The rows of Y fall into a few groups, and each row is roughly a mix of its group's hidden directions.
Y, 104 rows:
[[ 52  13  27 -11 -17  27 -10  20 -22 -13]
 [  3   4 -55   5 -16 -18  32   7  20 -27]
 [-25 -34  35   8 -19 -29  -9 -27 -27   7]
 [-12 -59 -25  -6 -12  11   7  14  32   6]
 [-49  -4 -24  -9  17 -31   4 -14  31  20]
 [-21  22 -46  22  12 -11  11 -10 -12 -42]
 [  7   5 -28  29 -22  35  -3  25  10 -42]
 [ 26   4  23 -16 -35  30   3  18 -44  -8]
 [-34 -55  -6 -18 -17 -17 -11 -23   8   7]
 [ 11 -45  27 -17  33  18   9   6 -32  11]
 [ 11  24  35  44 -19   0 -18  35   5  12]
 [ 34 -33  21  18   1   7 -35   0  -1  40]
 [ 32  12  16 -43  -8  14  18  42   8  15]
 [ -9  18 -37   5  21  -1 -11 -46  37  -9]
 [ 29  47 -17   3  44  17   0   0  13 -11]
 [ 30  30 -25  21 -34  36  -1  13   8 -20]
 [-23 -29 -21 -41  19  -8  28 -25  11 -21]
 [-15 -17 -33  -8  -4   1  64  -2  -8 -11]
 [ -1 -18  12  15 -16 -25  50  26  26 -22]
 [-37 -29 -15 -13 -51 -19  -6  -8  13   7]
 [-31   4 -57  -5  14  -5   4  18  -7 -32]
 [-30 -36 -26  -8  11 -27   6 -45   6  -7]
 [ 20 -48  19 -12   1  19 -21  23  12  36]
 [  5  45  22  -4  22   3  37  13  -6  37]
 [ 23  -8  22 -23 -20  -7 -27  13   7  53]
 [ -1  -1  56 -13 -39 -14  -1  28   3  -6]
 [ 40  35  -9 -10  -3   9 -40   5 -11  32]
 [-15  -1  -5 -22  29   0 -10 -64 -13   4]
 [ 21  12  25 -37  -1 -13  39  35   3  20]
 [-45 -14  17  -9   0  -3  45  21  19 -20]
 [ 12  16  36  -9  -4  -2 -59  10  12  20]
 [-10 -11  -8  26  40   6  34   4  34 -31]
 [  7 -39 -23  -8 -30   4 -27  11   5 -44]
 [ -6  23 -41  -1  19 -10 -19 -25  45 -14]
 [-29  35  20  15  24   2  -8 -29 -37 -19]
 [ 23  -8   4  15 -31   8  35  28  41 -20]
 [ -3  -4 -26 -10 -43  39  33  21   5  15]
 [-26 -42  19 -18  -3  -8  -3 -41 -29  14]
 [-24  10 -61   5   9 -13   7   9  -7 -32]
 [ 16   7  52  -7 -41   2  -6  31 -12  -3]
 [ 32   4  15 -45  -9  16  12  43  11  13]
 [-19  33 -31  12   1 -12  25 -10   5 -50]
 [-28 -28  29 -18 -32 -21  -5 -15 -37  13]
 [-21  32 -30   4  -1 -11  30  -6   8 -49]
 [-13 -31 -22 -44 -29  16  10  30   5  13]
 [  2 -24 -43 -18  -2  22   8  28  42   0]
 [ 12 -44  20 -44  -8 -14   7  29  21  -4]
 [  0  24 -15  -3  39  11  -4 -59   2  -2]
 [-26 -29  -6  35  -4 -37 -16 -37   6   5]
 [-20 -30  39   5 -20 -15   1 -25 -40  12]
 [ -8 -40 -40 -31  -2  23   8  12  30   7]
 [-25 -33 -26 -37 -38  17  12   3   5  16]
 [ -6   4  -3  55   0  33  -3 -21  35   1]
 [-24 -22  16  11 -57 -30  -5  19  -3   3]
 [ 18 -29   0 -13 -29   3  17  41  27 -32]
 [-17  19 -47  14   2 -13  31  -7  -1 -42]
 [ 28  58  18   6  10   1   1  28 -21  -8]
 [-37 -14 -25  -9  20  13  44   1 -22 -24]
 [ 19 -45 -18  38  16  20   1   7  18 -26]
 [-27  27   8  26  28   6   0 -28 -29 -36]
 [ 39  19  10  30 -10  -8 -48  -4  -5  22]
 [ -6   5  -6 -32  22  30  45  26  10 -24]
 [-23 -21   1 -15  22 -24 -36 -40 -24  15]
 [ 21  -3 -11  -7 -13 -24 -48 -37 -14  25]
 [-29  34 -14 -33 -15 -20  39  -8 -19   5]
 [ 24  15  24 -38   1   1  32  38   7  23]
 [ 24  10  45  13 -31  18   2  36 -17 -12]
 [ -6  25  50  21  20  13 -27 -24 -11 -18]
 [-50 -17 -36 -11  -1   7  29 -16 -24   6]
 [-28 -13 -42 -14  -7  -3  -8 -41  35   1]
 [-26  57  22  -1   8  -9 -17 -20 -17 -21]
 [-21   7 -19 -39 -17  -5  51  14  14 -14]
 [-17  -3  21   1  11  -8  -5 -63 -31   7]
 [  7  19 -41  34   7 -21 -45  -3  -7 -11]
 [ 11  27  -5  23  35  30  21  36  24 -10]
 [ 11  45 -37  16  17   8  -2 -14  38 -13]
 [ 34 -18  24  32   7  11 -48   2  20   3]
 [  7 -28  -9  47  25 -13  -1 -32  16 -27]
 [ 30   1  10 -33 -19   6  27  49  12  -6]
 [ 19  39  33  30 -14 -17  -2  35 -18  -9]
 [ 19 -21  26 -33 -10  18  29   7 -13 -43]
 [  8 -23  33 -42   6 -30  25  16  13  22]
 [ -3 -29  36 -21 -45 -23 -10 -14 -21  -9]
 [-14 -42  23 -19  20 -17 -24 -31  15  26]
 [-35  -2   0   1  32 -29 -18 -34 -35  12]
 [-31  14 -54  -7   9  -9   5  17   0 -37]
 [ 22  10  -6   2 -25  14  33  49  14 -27]
 [ -4  16  40  36 -37 -25   1   7 -27   0]
 [-49 -19   0  41  -4 -32   3 -12  17   8]
 [-18  36 -15  51   3 -11  25 -14 -17 -12]
 [-22 -16 -33  30  -7   1 -31 -19 -16 -39]
 [-33 -21   6 -15  20 -11  40   4  34 -28]
 [ 18  27  30 -14   6  -5  45  19  13  35]
 [ 12  -3  18  16  16  29  38  29   9 -41]
 [  0   8  11   7  -7 -25  59  36   6 -14]
 [ 11   6  22   0  16  36 -15 -19  32  46]
 [ 17   1  14  56 -25  12 -18   2 -34   3]
 [-32 -12   9 -29 -52 -24  -8   5 -20   9]
 [ 18  12 -27  34   5 -18 -56  -2  -5   5]
 [  7  15  -4 -17  15  31 -48 -26 -12  31]
 [ 45  25   6 -16   9  41   8  29 -10 -14]
 [ 21  15 -14  10 -19  47   5  40  18 -22]
 [ 31 -26   7  40  13  15 -38   5  24 -14]
 [  5 -21  43   4  21  26 -48  10   1  10]]

In each list below, four rows fit none of the groups, and each other row fits one group, some only roughly. Which are they? Name them in the order they come.
  j_925: [ 22  47   2 -23  -1  10  27  38 -16  14]
  j_933: [ 46  23  37  19  19 -12 -10 -18 -22   7]
  j_217: [-21 -63   0  21 -18 -12 -17 -18  -6  -2]
  j_727: [ 31  10  16  10 -11  44  17  30 -28 -22]
  j_274: [ 15 -15 -38 -20 -30 -17  15  33  32   3]
  j_888: [ 16   9 -14 -24 -19  30  38  45  10  -2]
  j_730: [-17 -25 -36 -31  -8   0  49  17   1   7]
  j_914: [ 14  35  -5 -53  -5  -5 -23   7  -4  32]
  j_842: [ -6 -37 -29  -4   6  11  56   4   5 -16]
  j_779: [-29 -14  -1  22   8 -54  15 -31 -13 -10]
  j_326: [ -1  37  30  37 -30 -31  -2   6 -17 -10]
  j_808: [-39 -17  -8   2  -1   0  51  18 -22 -24]
  j_487: [-15 -16 -14   9 -10 -40 -32 -45  -1  19]
 | j_933; j_217; j_888; j_808
  j_585: [ 31  35   8  17  -6 -36 -13  39 -19   0]
  j_114: [ 29  11   9  23  -2 -10 -61  -3  11  20]
  j_25: [ 11 -11 -25 -36  17   9  -5  49  30  -1]
  j_675: [-13 -22 -12 -51   5 -36  -1 -32  12  -4]
  j_279: [-37  16 -25 -10  12   5  37   3  -8 -44]
  j_861: [ 29  12  22  31 -37  11 -26  11 -34   1]
  j_845: [ 27  44  22  -6  36 -15  -7 -16 -28  10]
  j_505: [33 38 16 -9 20 22  7 39 22 -8]
  j_559: [-23 -14  31 -12 -21 -39   4 -36 -25  15]
  j_523: [13 34 15 13  7 35 17 51  9 -3]
  j_651: [ -1  33   2  -1  29  24 -28 -31  -6  39]
  j_518: [-34 -58   9  23  -7  -1   3 -13  18 -16]
  j_480: [ 16 -23   7  54   2  20  11  -7 -17 -36]
 | j_585; j_845; j_559; j_518
  j_877: [-34 -21  22   1 -36 -29  -9 -33 -22   7]
  j_562: [-18 -27  33 -29   2 -21 -13 -21 -43   8]
  j_394: [-31 -22   9  28  10 -13 -18 -46 -27 -12]
  j_241: [ 26  51  -2  12 -25   4   2  30  30   1]
  j_677: [ -2   4 -49 -11   3   9  -6  15  54  -8]
  j_11: [-56 -19 -29 -17   4 -13  25 -18   5   7]
  j_568: [-16  21 -42 -17  -8   9  47  22 -19   0]
  j_471: [ -4 -38 -15  36   3 -21 -18 -46  -4  -8]
  j_937: [ 25   7  -2  22   2  -8 -65  11  13  10]
  j_491: [ 10 -26  32 -36 -17 -22   5 -36 -24  15]
 | j_394; j_241; j_568; j_491
  j_734: [-14  -5  10 -16  -8  14  68 -13   3 -14]
  j_319: [  6  18  -4  33 -16   4  47  32  17 -24]
  j_42: [-16  -9   6  -6  13 -37 -31 -31 -19  40]
  j_312: [ 28  50  13  43  17   0   1  10   0 -15]
  j_366: [-10  -8 -16  24 -11 -33 -40 -34  -3  30]
  j_435: [ -1   8 -54  36  14  -6  -6   2   2 -37]
  j_816: [ 48  -4  36  30   2  12 -32  15   2   4]
  j_805: [ 29  10 -16 -32  14   1  14  49  27 -10]
  j_966: [ 18  26  13  46  -6  33   2  37 -15   1]
  j_270: [-36 -30  11 -13 -12 -32 -19 -42 -12   4]
  j_527: [ -1  49   6 -10 -27 -27  20 -30 -19  17]
  j_978: [-31 -31  25 -27 -23  -7  29 -19 -21  20]
 | j_42; j_816; j_805; j_978
  j_192: [-10 -30 -52 -23  -4   1  17  35  11  -5]
  j_376: [  4   3 -11 -19   8  33  63 -14  -4  -3]
  j_182: [ -7 -41 -29  16  -7  34  23 -16  31  10]
  j_423: [ 21  33 -16  35  17  42   7  22 -15   3]
  j_460: [-16  30  19  -9   3 -37 -25 -42 -23  -5]
  j_451: [  7 -50   5 -45  -9 -17 -30  -2   3  -5]
  j_453: [-32  25 -14   2  27  -6  30  15 -29 -36]
  j_909: [-59 -15 -13 -30  -6 -21  20  -7  10   9]
  j_458: [-16  -4 -15   6  31   3   7 -30  56  16]
  j_670: [-15 -27 -21 -23  10 -36 -17 -46  16   3]
  j_749: [-13  -7  25 -26 -54 -21  20  18 -17  -7]
  j_666: [ -2   8  53 -39 -11   1  -4   2   2  38]
  j_238: [ 17  44  34  -1  20 -21 -15  18 -32 -11]
  j_297: [-30 -51 -15   0 -40  -4   5  -6  21   8]
 | j_376; j_453; j_458; j_749
  j_426: [-25 -52  23 -15 -23 -27 -15   5 -15   8]
  j_378: [ 14  28 -40  25  12  20   8  -5  44 -10]
  j_923: [  5 -47  -9 -11 -14  25  14  48  10   9]
  j_17: [-15 -60 -30  18  -1   1  19  -8  14 -14]
  j_8: [ -1 -56  -7  35  -2   1   6  14  36  -2]
  j_296: [-44   3 -20 -30 -11   3  46 -10  16 -10]
  j_123: [ -6   8  50   6  -7 -34 -15 -15 -40   6]
  j_304: [-24 -31 -14  -7 -21 -23 -33 -39 -23   9]
  j_555: [ 21  39  28   7 -10 -11   0  50 -19  -6]
  j_894: [  4  38  40 -13 -12 -18 -30 -11  -8  34]
  j_612: [ 32 -31  50   8  -2  20 -17  -7  13  22]
  j_433: [ 21  43 -26   0  47   4  18 -15  10  -2]
 | j_17; j_296; j_304; j_433
  j_125: [ 48  13   4  39   4  -1 -42 -10  -4   6]
  j_625: [ -2 -23  36 -17 -51 -13  -6  -3 -31  -4]
  j_240: [ 11  46  -4   2  44  -3 -11 -38  -1 -11]
  j_203: [ 11 -26  52  17 -18  -1 -10 -11  10  38]
  j_249: [-28  -6 -53   6   0  30 -19 -15  28   0]
  j_526: [ 37  -9  29   4 -15   8 -33  14  44   9]
  j_308: [ 27   1  38 -22 -15  36 -29   2 -10  28]
  j_496: [-13   3  -2  30 -55 -20   2  26  24  -6]
  j_775: [  4  24  17  22   1 -16  59  17  23   1]
  j_255: [-19 -66   6 -14 -15  -8  -7  -7  23  -8]
  j_40: [ 31  -8 -18  12  34  46  25  15  17   1]
  j_664: [ 35  35  16   6  13  16   7  50 -13  -6]
 | j_203; j_249; j_308; j_255
  j_531: [-24 -10 -42  -9 -30  23  15 -34  20  13]
  j_556: [-26  -2   8  31  10 -25 -15 -40  23  34]
  j_109: [-29   8  -2 -32 -16 -29  37   0  24 -31]
  j_935: [  0   9 -46   0  15  34  14 -34  31   2]
  j_310: [  0 -12   8   3  46  18   8 -54 -17   8]
  j_843: [-11 -41  38 -28 -11   8  -1  33 -24   3]
  j_474: [ 36  14  19  33   0  27  37  19  16 -14]
  j_276: [-28  -3   8  38 -31 -32 -23 -11 -10  30]
  j_295: [-21   8   1 -52  17 -26 -32 -18 -21  -3]
  j_488: [  1  39  -3 -46   4   2  -8  28  17  34]
  j_46: [ 15 -44  16  17   3  -1  16 -23 -11 -47]
 | j_556; j_109; j_843; j_474
  j_737: [ -1  36  48   6  -1  -5  -6 -34 -27  17]
  j_646: [ 14 -26  14 -56 -10 -24  10  30  -4   0]
  j_447: [ -9  24  25  29  22  21 -21 -44 -20  -8]
  j_864: [-26 -61   4  -4 -33   1  12  -4  -5  15]
  j_696: [ -2 -35  19 -11 -38 -15  16  46  -4  -8]
  j_94: [-60 -21 -12 -20  -5 -19  25 -16   0   9]
  j_288: [ -3 -23 -27 -35   6 -10  26 -17  46  16]
  j_430: [ 62  18  17  22   4  12 -26   7  -2  -6]
  j_584: [-32  13 -34  45   9 -21 -25 -21  -7  -3]
  j_878: [  9  48  11  45 -16 -24   1  13   6 -18]
 | j_447; j_696; j_288; j_584
  j_266: [ 31  24   2  20 -36  15 -15  17 -16  41]
  j_726: [-16 -42   9   4 -55 -18   0  15   2 -12]
  j_542: [ 34  -9  -9 -31  -1  -1 -41  17  31  26]
  j_702: [-60 -10  -5 -28 -10   4  33  11  -8   4]
  j_533: [ 18 -41  42  -2  -1   4 -24 -31  12  20]
  j_509: [-22 -29 -24  27 -13 -25 -11 -28  -8 -39]
  j_743: [-18 -58   8  21  -7 -14  -3 -17  29 -18]
  j_350: [ 32 -41 -10  15  -7   8  28   7  42 -14]
  j_513: [  8 -46 -12 -29 -13  11  32  26  19  19]
  j_58: [  7  39 -10  -1  42   5  -7 -48  -7  -7]
  j_694: [-27 -40  30   3 -30 -37 -14   1 -15   3]
  j_741: [  1  -5   7  16 -24 -38 -45 -25  -2  30]
  j_698: [ 32  25 -29  37  35  26  -5   7   2   2]
 | j_266; j_726; j_542; j_533
  j_45: [ -6  11   1  17  23  -1 -67   1 -20   6]
  j_484: [ 15  51 -39 -11   7  -7 -19  30   9   2]
  j_493: [-28  18  19 -12 -23 -47 -23 -26 -18  -5]
  j_425: [ 37  -6  26  -5 -40   9 -24   1 -39   7]
  j_52: [-36 -28  -6 -21 -30  -1  30 -14 -35  -8]
  j_59: [-18 -32  30   1 -21   0   4  47 -26  16]
  j_985: [ -2  -8  46  36   2 -31  -9 -21 -31  -6]
  j_703: [ 18   7  47  -5  -3 -16 -55  -6  -4   5]
  j_671: [-12 -21  18  -2 -50   0  -1  -8 -49  -1]
  j_975: [ -3 -23  -2  -9 -17 -33  38  32  -5 -37]
  j_244: [-26 -11  -5   3 -52 -19 -16  28 -18 -25]
 | j_484; j_59; j_703; j_244
  j_183: [  9  60   4  16  10  -2  -9 -38 -15  -9]
  j_641: [  6 -13  27 -26 -11  12 -58   4  27   3]
  j_131: [ -2  -4  55  12   0 -18   0  -6 -49   4]
  j_898: [-14 -16 -21  -9  40  -8  27 -11  42 -26]
  j_803: [ 38  20  10 -26 -19  29  17  34  20  16]
  j_558: [ 21  22  26  -3 -23  35  10  41 -26   6]
  j_262: [ 12 -30  20 -41 -12 -33  20  33  -1  -5]
  j_685: [-31   9 -12 -47  -7 -28 -14  -9  10  36]
  j_535: [-31  46 -13   7  16 -16 -29 -13 -28 -16]
  j_7: [ 31   1 -16  46   7  -2 -35 -30 -19   7]
  j_536: [-49 -15 -10  10 -10 -51   6 -15   7  -7]
  j_817: [ 37  13   9 -27 -15  34  10  38  22  12]
  j_15: [ 20   1  13   6  -3  -8 -67  10   4  25]
  j_570: [  2  49  27  12  28 -18  -5 -23 -30   7]
  j_285: [-33  21 -20  19  46 -17 -13 -28  15  -2]
 | j_641; j_536; j_570; j_285
  j_750: [-55 -21 -16 -29  -7  -8  33 -12  -8  -3]
  j_655: [-34  -2  -4 -21  17  14  60  -8   8 -11]
  j_489: [ 34  11   6 -24 -13  38   7  43  20   5]
  j_84: [ -5 -64 -18  -4  13  22  11   8  23   6]
  j_313: [-18 -18 -33 -13  39  15 -16 -19 -40  -6]
  j_237: [ 18  41 -24 -12  -2  13  28  37  28  -2]
  j_605: [ 23  53  13   6  40  -4  -9 -16 -19 -10]
  j_108: [  9 -43  -8  -5   7  26 -22  44  26  -9]
  j_328: [-13  47   8  -5 -15 -21 -13 -42 -29   0]
  j_742: [-36  -4 -22  29  -5   2  49 -10 -13 -24]
 | j_655; j_313; j_237; j_742
  j_856: [-26  23 -34  16 -11 -34   3  -5 -19 -41]
  j_151: [ -3 -47 -23 -23  -6  10  40  20   2  21]
  j_409: [ 28  18  19  29 -32 -11  13  45  13  -9]
  j_708: [-33 -38  -2  -8 -28  -2  20 -24 -37 -14]
  j_283: [ 21  56 -32   7  10  24  12   2  19  -8]
  j_785: [-17 -11  37 -10  -5 -33  11   2 -52  12]
  j_231: [ 17   9 -41 -24   8  24   7  35  36  -3]
  j_397: [-21 -12  41   2 -23 -45 -19  -4 -28   0]
  j_44: [ 20  30  35 -22  25 -15 -16  25 -33  -8]
  j_48: [ 39  28  10  29  22   6  -8  29 -31 -16]
 | j_856; j_409; j_785; j_48
  j_921: [ 11 -43  -1 -25 -35 -15  -3  38  18  12]
  j_882: [-31 -24  11  21 -52 -26  -3 -18   0   4]
  j_822: [ -4  39  21  31  -4 -43 -22 -19   1 -16]
  j_757: [ 22  23  10  23  18  40  20  40   8 -18]
  j_37: [ 10 -64 -27  -6  -1  -6   2  17  24   0]
  j_88: [-12 -34   7  49  10 -15  19 -13  12 -35]
  j_961: [ 46  44   1   3  14  -2 -20  22 -13  26]
  j_365: [-29 -35 -23  -2  26 -10  26 -34   8 -24]
  j_623: [ 16  36  33 -17  -3  -6  -1  32 -43   1]
  j_200: [-26  34 -41  27 -21  21 -20 -10 -15   3]
  j_508: [ 17  -7  -3 -13 -29 -19  30  44  -5 -37]
  j_115: [-13  18  -3  12  27  16 -33 -46 -12  30]
  j_815: [ 12 -45  -3 -29 -17   6   8  29  12  39]
 | j_921; j_37; j_961; j_200
